(in the rows, 128 means zero)
Each named move below is a turn or a mirror, shown by a few rows before and after it. Which moves, in which order, take the first row of each later pair to the second? The first pair is answered.
T (before -> after):
[122 176 124 133 167 136 116 123 142  69 107 132 123  93 165 155 137 138
 128 109  99  73 182 119 112 144 132] -> [127 177 127 131 154 133 115 130 136  69 117 128 128  87 166 155 136 143
 115 118  92  74 186 121 110 146 130]
[146 133 116  90  83 121 130 115 141 134 173 108 115 123 112 143 112 170
 124 165 147 119 113 136 113 122 101] -> [128 132  96  99 117 129 129  81 155 148 140 120 105 142  99 147 105 167
 162 140 157 111 111 124 110 120 113]
[144 175 191 119 117 196 123 167  83 100 193 119 127 120  93 105 140 117
  65 171  86 155 106 136 157 100 134] -> [ 96 156 137 151 204 211 125  82 117 126 103 147 108 174  65 112 122 112
 167  96 119 135  97 104 147 101 163]
B (before -> after):
[128 158 174 125 139 124 108 125 116 102 154 119 178 140 111  89 157 122
 128 115 130 101 119 139 158 118 144] -> [138 106 160 141 140  97 128 102 136 106 124 117 180 167 127  99 144 116
 132  99 155 108 128 125 149 126 155]
[129  67 122 147 147  84 137 150 124 130 115  99 160 107 169 131 157 123
 115  73 129 104 158 129 101 178 160] -> [118 140 147 122 147 123 109 183  93 118 164  99 161  71 143 121 174 130
 108  99  97  99 146 152 115 174 143]
[112 145 118 120 164 137 113 126 115 124 131 128 127 120 119 119 132 126
 147 115 119 122 135 136 137 142 138] -> [116 125 108 132 164 123 121 116 126 127 119 130 129 130 124 127 130 126
 147 109 131 119 141 125 136 144 142]
R (before -> after):
[141 142 123 125 127 153 127 134 125 113 122 117 142 115 137 136 115 171
 114 147  94  87 129 107 137 120 135] -> [141 126 114 125 124 138 133 129 133 115 111 120 145 115 151 148 114 170
 118 139 101  82 134 106 128 123 134]
[151 147 130 109 112  83 142 101 161 127 157 162 129 167 123 129 176 173
 112 170 178 175 151 100 121 121 125] -> [155 130 131 121 123  68 125 113 150 126 165 146 152 143 137 121 194 165
 125 147 179 175 160 109 121 154 131]
[151 120 124 108 112  69 123 154  98 132 162 116 143 110 144 116 157 140
 110 143 140 139 129 135 139 159 119] -> [146 161 148  98 111 111 127 158  99 123 172 126 123 128 118 113 146 141
  98 169 127 144 110 132 153 124 122]
M (before -> after):
[151 138 146 125 140  89 103 177 113 119 174 122 168  92 123 102 175 126
 135 134 109 151 131 151 127 160 111] -> [147 168 122  91 112  71 116 161 161 131 163 153 162 114 114 133 155 151
 144 163 122 151 123 141 123 135  89]
[131 150 141 111 136 133 109 169 104 116 188  82 153  73 161 110 180 103
  92 148 120 122 167 176 131 144 108] -> [122 184 107  66  91 104 129 154 159 130 166 121 145  97 149 147 152 128
 103 179 130 122 157 167 122 104  73]
[128 114 148 119 132 164 166 131 132  93 120 114 102 117 145 141  96 141
  86 138  89 102 145 116 136  92 119] -> [127 113 150 120 128 164 163 130 130  91 119 108 100 116 150 139 103 138
  79 140  86  99 147 117 137  95 119]
Pairs:
(two moves a pair)
[146 141  84 127 128 140 111  96 166 105 107 111 143 124 102 142 141 123
 133 117 172 120 103 110 135 123 146] -> [164 129 110 133 109 145 105 133 137  89 142  87 155  95 115 123 153 120
  92 130 155 123 113 125 138 136 142] => M then T
[120 131 131  92 111 105 112 163 140 149 169 142 158 101 133 130 130 117
 145 152 124 136 143 155 142 134  99] -> [ 96 139 122 104 160 129 106 137 138 160 143 153 148 118 109 118 129 111
 186 127 133 128 132 142 146 133 119] => T then R
[107 165 121 103 128 161  99 136 118 122 124 133 106  86 130 140 135 143
 149 122 102  83 134 142 116 127 124] -> [107 137 103 102 121 131 104 124 129 123 107 127 114  85 151 155 130 145
 155 107 115  80 146 141 103 140 116] => R then R
[ 84 161  98 127 153 136  79 136 156 141 130 145 123  92 114 153 141 148
 192 109 131  85 127 126 138 141 104] -> [ 81 162  96 121 148 133  86 131 163 141 123 148 114 101 114 162 136 149
 189 117 134  81 126 119 135 130 101] => R then R
[149  66 136 139  99 117 163 108 156 131  95 131 123 161 171 142  97 104
 111 135 179 135 118 119  94  85 129] -> [147 159 171 100  82 165 126 168 116 112 168 130 124 103 145 128 114 115
  87 177 131 135 111 151 112  78 109] => T then B
[137  98 103 136 138  87 115 123 127 146 116 119 165 106 136 129 141 122
 158 107 156 135 142 141 135 169 131] -> [126 166 121 108 114 147 140 114 147 139 112 157 111 155  93 139 100 140
 134 160 136 139 106 119 146  93 130] => R then R
[130  80 134 150 130 126 125 128 102 112 111 106 119 121 167 135 142 117
 118 113 150  94 147 126 132 137 129] -> [122 122 146 135 122 167 140 123 111 103 114 126  89 152 134 140 122 124
 103 138 136  97 124 115 141  93 128] => R then R
[165  92 137 147 129  91 124 137 113 126 144 106 154 116 140 115 146 131
 106 116 137 138 147 129 135 148 120] -> [168  86 144 159 132 112 146 118 124 125 126 115 140 159 123 112 128 127
 102 126 145 149 129 109 140 121 134] => R then B
[134 112  87 103  89  39 140 150 156 149 148 131 169 104 158 133 142 136
 136 137 144 132 146 150 123 142  94] -> [107 134  60 112 139  66 132 112 168 164 113 149 159 120 131 134 139 136
 197 106 150 116 139 139 126 140 109] => B then T
[135 130 146 128 136 160 112 142  98 120 141 101 129  98 134 113 140 113
 107 118  93 126 146 144 139 133 149] -> [119 141 131 111 127 174 135 106 134 124 102 125  97 141 120 135 107 125
 116 128  99 123 131 115 133  89 145] => R then T
[131  61 177 172 151 174 130 132  74 101 124  80 117 113 164 101 137 102
  90 105 116 114 150 115 102 151 162] -> [117 106 182 160 153 223 137 118  87 104 116 101  89 143 130 103 117 110
  92 122 111 116 131 101 111 106 166] => T then R
[153 123 144 125 103 132 114 132  93  89 167 107 146 100 143 118 119 101
  86 107 110 113 133 128 130 121 137] -> [157 116 148 135 113 149 123 127  95  93 159 109 142 124 139 111 113  95
  84 107 115 123 128 121 139 113 144] => B then R
[ 92 147  85 113 145 107 104 108 151 139  93 138 126 101 127 146 140 138
 198  95 126 103 142 138 108 149 114] -> [120 185 132  87  80 122 107 161 129 125 157 134 125  88 125 145 139 147
 121 160  97 121 133 154 121 124  91] => T then R
[114 128 135 146 164 153 144  92 127 142 137 124 114 146 102 131 139 134
 155 101 127 123 141 127 134 116 139] -> [110 149 140 133 159 159 135 102 124 142 151 128 110 134  98 130 139 143
 154 114 115 120 136 130 139 110 132] => R then B
[154 142 113 123  66  73 155 136 138 113 143 151 121  92 125 138 150 146
 131 152 155 147 115 169 168 136  96] -> [123 181  99 122 105 106 135 121 140 119 132 165 109  93  93 132 147 148
 179 132 146 130 106 165 175 136 110] => T then B
[146 101 142 132 110 183 119 138  95 134 148 112  99 108 110 129 114 127
 168 107 139  92 131  90 118  92 124] -> [146 103 139 125  99 179 121 140 102 133 148 114  92 108 111 136 114 132
 166 111 136  84 134  93 115  89 118] => R then B
[107 143  93  96 103 135 131 129 165 127  73 100  96 164 148 130 107 169
 187 130 148 115 141 128 131 126 107] -> [108 143  94  94 103 120 110 147 146 127  87  87 115 134 158 125 126 171
 195 120 142 112 156 144 126 150  98] => B then R
[137 117 120 132 122 106 117 157 109 118 142 122 133 104 151 129 135 124
 111 125 137 127 143 144 120 143 128] -> [140  92 123 143 123 110 142 130 126 122 114 129 120 148 149 132 121 121
 108 122 152 135 137 123 121 126 138] => R then B
[121 112 116 143 150  93 150  95 155 146 104 152 158 190  96 128 115 118
 182 116 182 162  99 118 134 119 134] -> [152 120 159 140 117  90 129 166 106 132 179 120 194 136 111 100 147 110
 122 147 151 180 111 158 151 151 120] => R then T
[145 108 130 142 120 114 137 136 143 135 130 130 153 162 118 121 130 118
 127 131 164 152 116 116 143 137 129] -> [129 140 121 134 148 139 124 133 139 136 134 138 145 156  93 117 137 120
 155 126 153 141 102 122 148 131 133] => B then T
[109  63  95 133 124 107 134 105 136 161  97 121 176 122 153 136 143 119
 101 110 137 118 131 141 124 162 118] -> [ 94 115 115 145 179 165 115 116 106 154 124 121 175 122 109 100 160 102
 117 104 118 128 106 147 150 159 142] => R then T
[115 148 120 134 134  82  74 179 121 139 157 119 158  57 130 114 155 148
 155 128 118 103 158 144 132 156 134] -> [120  81 104 158 117  72 143 109 181 145  81 139 123 160 136 140 105 139
 145 130 161 119 142  90 120 110 152] => R then B
[136 126 106 112 118 114 159  96 184 132  98 169 123 193 125 159  99 155
 141 144 169 120  93  99 133  75 138] -> [144  76  87 129 135  53 127 114 164 139 119 141 173 146 158 145 143 139
 168 102 178 116 121 131 129 149 137] => R then M
[142 142 110 101 160 141 105 133 160 112 112 141 109 142  99 123 114 129
 150 141 114 120 112 134 110  82 166] -> [169  94 110 116 135 100 129 133 171 108 101 130 116 158 126 128 109 121
 122 144 132 132 119 128 103  89 162] => T then B
[103 132 105 108  93 121 109 140 154 103 144 126 114  93 155 187 127 132
 136 111 103 104 129 119 136 143  95] -> [100 137 112 124 126 136  93 146 136 105 150 123 122  85 144 171 143 122
 156  92  98 108 128 125 141 162 111] => T then R
[175 116 151 135 110  90 136 154 108 142 173 102 148 104 146 103 169  99
 120 135 104 153 111 135 149 139 116] -> [164 136 126 105  86  63 146 147 142 158 160 130 145 108 140 125 159 114
 140 143 114 151 107 136 145 125  92] => M then R
[141 116 125 107  73 103 153 171 159 117 134 128 141  92 175 168 100 140
  56 127 126 107 170 133  78 132  92] -> [ 93 212 117  87 139 171 110 162 144 119 147 153 123  71 120 152 107 149
 124 115 100  82 151 144  92 119  96] => T then B
[160  86 124 127  98  73 150 136 145 132 147 127 155 137 150 126 139 121
 124 130 145 161 127 136 122 150 130] -> [156 145 131 106  91  95 147 147 143 136 170 144 149 143 114 119 141 127
 127 159 134 167 107 142 139 124 116] => R then M
[116 125 144 130 118 152 108 119 131 137 108 134  79 152 103 153 125 130
 118 131 129 122 107 114 143 112 143] -> [128  92 138 132  91 106 112 125 139 141 105 124  92 141 135 164 130 134
 107 123 138 118 126 118 135 131 132] => T then R
[137  75 164 146  98 159 139 123  85 142  96 122 102 164 133 135  89 102
  56 142 102 117 137 118 105 114 154] -> [131 115 171 131 100 171 105 158  53 131 138 118 113 119 124 124 107 104
  59 148  74 110 145 147 115 130 142] => R then B
[149  96 143 129 114 123 146 145 142 123 151 118 135 116 123 126 157 123
 105 152 138 144 122 141 125 127 134] -> [133  96 125 136 146 138 154 112 160 130 115 131 119 147 105 126 144 121
 141 129 145 134 113 124 123 118 147] => R then T
[117 155 135 136 136 145 121 155 123 121 158 113 128 133 120 142 101 145
 121 137 136 183 102 145 158  80 114] -> [123  93 123 164 152 105 125 144 124 129 140  99 149 138 147 139 111 132
 131 104 164 184 120 141 144 113 129] => B then R
[121 156 114 131  73 161 138 148 129 118 190 110 153  94 159 132 131 111
  83 145 111 144 147 150 118 134  68] -> [124 108  90 140  60 132 172 113 161 124 142 117 139 128 174 151 106 111
  85 133 135 144 151 127 104 119  72] => R then B
[149 154 131  90 129 116 144 164 134 151 132 153 152 139  96 131 102 135
 100 184 123 173 120 119 137  81  96] -> [138  98  91 117 172  76 134 129 148 169  88 147 169 136 120 132 114 128
 162 123 160 158 140 112 126 129 112] => T then R
[144 127 125 136  88 121 157 130 178 128 148 155 134 163 126 106 123 110
  99 159 156 129 102 126 123 119 135] -> [146 113 113 134  79  93 149 133 182 132 146 144 140 145 143 113 130 114
 103 141 156 122 112 134 110 138 132] => B then R
[114  74 115 153 162 136 144  95 122 131  90 124 115 159 146 119 121 110
 153  86 156 124 125 107 102 147 141] -> [109 120 142 156 185 179 116 131  85 122 137 119 121 131 120  87 143 102
 151  97 128 133 118 127 116 148 151] => R then B
[125 138 118 139 180 128  92 122 113 147 130 136 169  89 109 105 155  96
 167 122 119 122 146 161 169 169 142] -> [139  78 114 155 165  92 123 110 128 149 108 128 176 112 140 115 150  88
 149 115 145 132 155 152 157 175 143] => T then B
[ 96 138 130 122 127 152  95 131 106 120 116 114 117  73 142 134 139 139
 142 102 100 102 133 148 132 144  89] -> [124  93 135 129  95 121 115 134 109 119 116 100 128  77 166 140 135 136
 109 110 114 114 141 144 124 149  85] => B then T
[130 178  97  90 100  75 129 148 152 155 125 158 163 168 123 146 116 121
  93 154 146 154 125 141 111  99  87] -> [134 186 119 105 132  92 102 181 113 151 160 140 189 140 121 113 145 107
 100 139 134 154 129 164 128 134 101] => R then R
[145  88 139 115 104 128 154 142 116 127 188 163 146 137 179 124 130  77
 107 112 118 156 144 161 146 110 112] -> [115 152 130 106 147 174 128 128 107 130 185 183 131 126 138 118 134  80
 153 103 100 145 130 162 155 103 115] => T then B
[138 105 139 157 120 131 154 104 137 113 117 119 120 166 130 125 122 117
 106 120 124 135 128 111 116 124 130] -> [137 121 151 161 141 145 138 118 116 112 132 113 124 155 123 109 134 112
 106 118 115 138 128 120 126 136 136] => R then R
[175  90 167 139  79 120 161 130 100 129 119 104 122 155 148  86 133 114
  49 168 129 169 141 121 130 117 131] -> [131 104 125 158 162 147 153  63 128 152  53 130 101 186 112  88 126 110
 144 109 149 150 130 100 128 113 156] => B then T
[145  76 129 136  97  93 157 115 147 141 127 134 126 147 161 147 120 133
 105 150 144 141 127 109 113 117 104] -> [144 138 169 136 128 154 134 147  98 133 177 129 128 135 122 111 139 116
  95 161 111 154 106 129 140 114 117] => R then R
[123 148 136 119  99 168 116 108 163 116 114 145  99 144 139 113 126 126
  99 133 126 104 118 108 142 112 142] -> [131 143 141 117  88 161 123 112 156 114 120 141  98 141 148 117 125 127
  87 139 127 107 122 113 140 115 142] => B then T
[ 93 165 143 129 172 162 131 133 154  89 129 191  84 153 125 132 151 188
 159 105 123 117  72 123  99  75 122] -> [103 110 129 156 198 118 106 152 129  96 144 161 132 104 161 118 188 170
 179  59 135 116 102 144  92 145 128] => R then R
[142 132 142 151 138 142 143 129 113 139 128 132 128 142 124 118 114 130
 120 131 136 150 130 131 140 120 131] -> [143 115 132 158 135 123 144 127 119 140 125 125 133 138 138 121 118 132
 122 123 145 152 136 133 138 134 128] => R then R
[121 119 136 114  86  99 121 131 143 141 141 116 124 117 149 152 140 125
  83 126 133 124 135 127 122 157 109] -> [104 136 134 141 152 132 102 121 121 147 143 111 134 111 126 129 157 107
 126  93 133 121 130 132 134 178 137] => T then R
[113 103 128 170 138  89 115 110 149 106 132  87 167  74 171 146 140 125
 161  94 138 100 141 170 124 167 112] -> [ 91 180 152 169 181 182 109 108 133 103 145 110 137 101 108 119 135 115
 175 112 115 106 108 161 148 129 135] => R then T
[122  75 123 195 180 136 126 114 117 136  84 121 150 111 154 121 144 103
 157  68 134 115 129 122 111 175 175] -> [134 150 180 168 152 209 122 165  83 114 149 125 137 105 114  96 145 103
  94 133  89 133 102 135 138 136 167] => R then T
[127 132 125 139 141 152 134 111 136 134 131 138 117 127 122 139 119 125
 131 128 130 139 127 126 132 113 129] -> [142 115 132 134 119 130 133 130 130 129 143 128 131 115 145 142 122 127
 111 137 127 138 137 135 126 121 120] => R then T
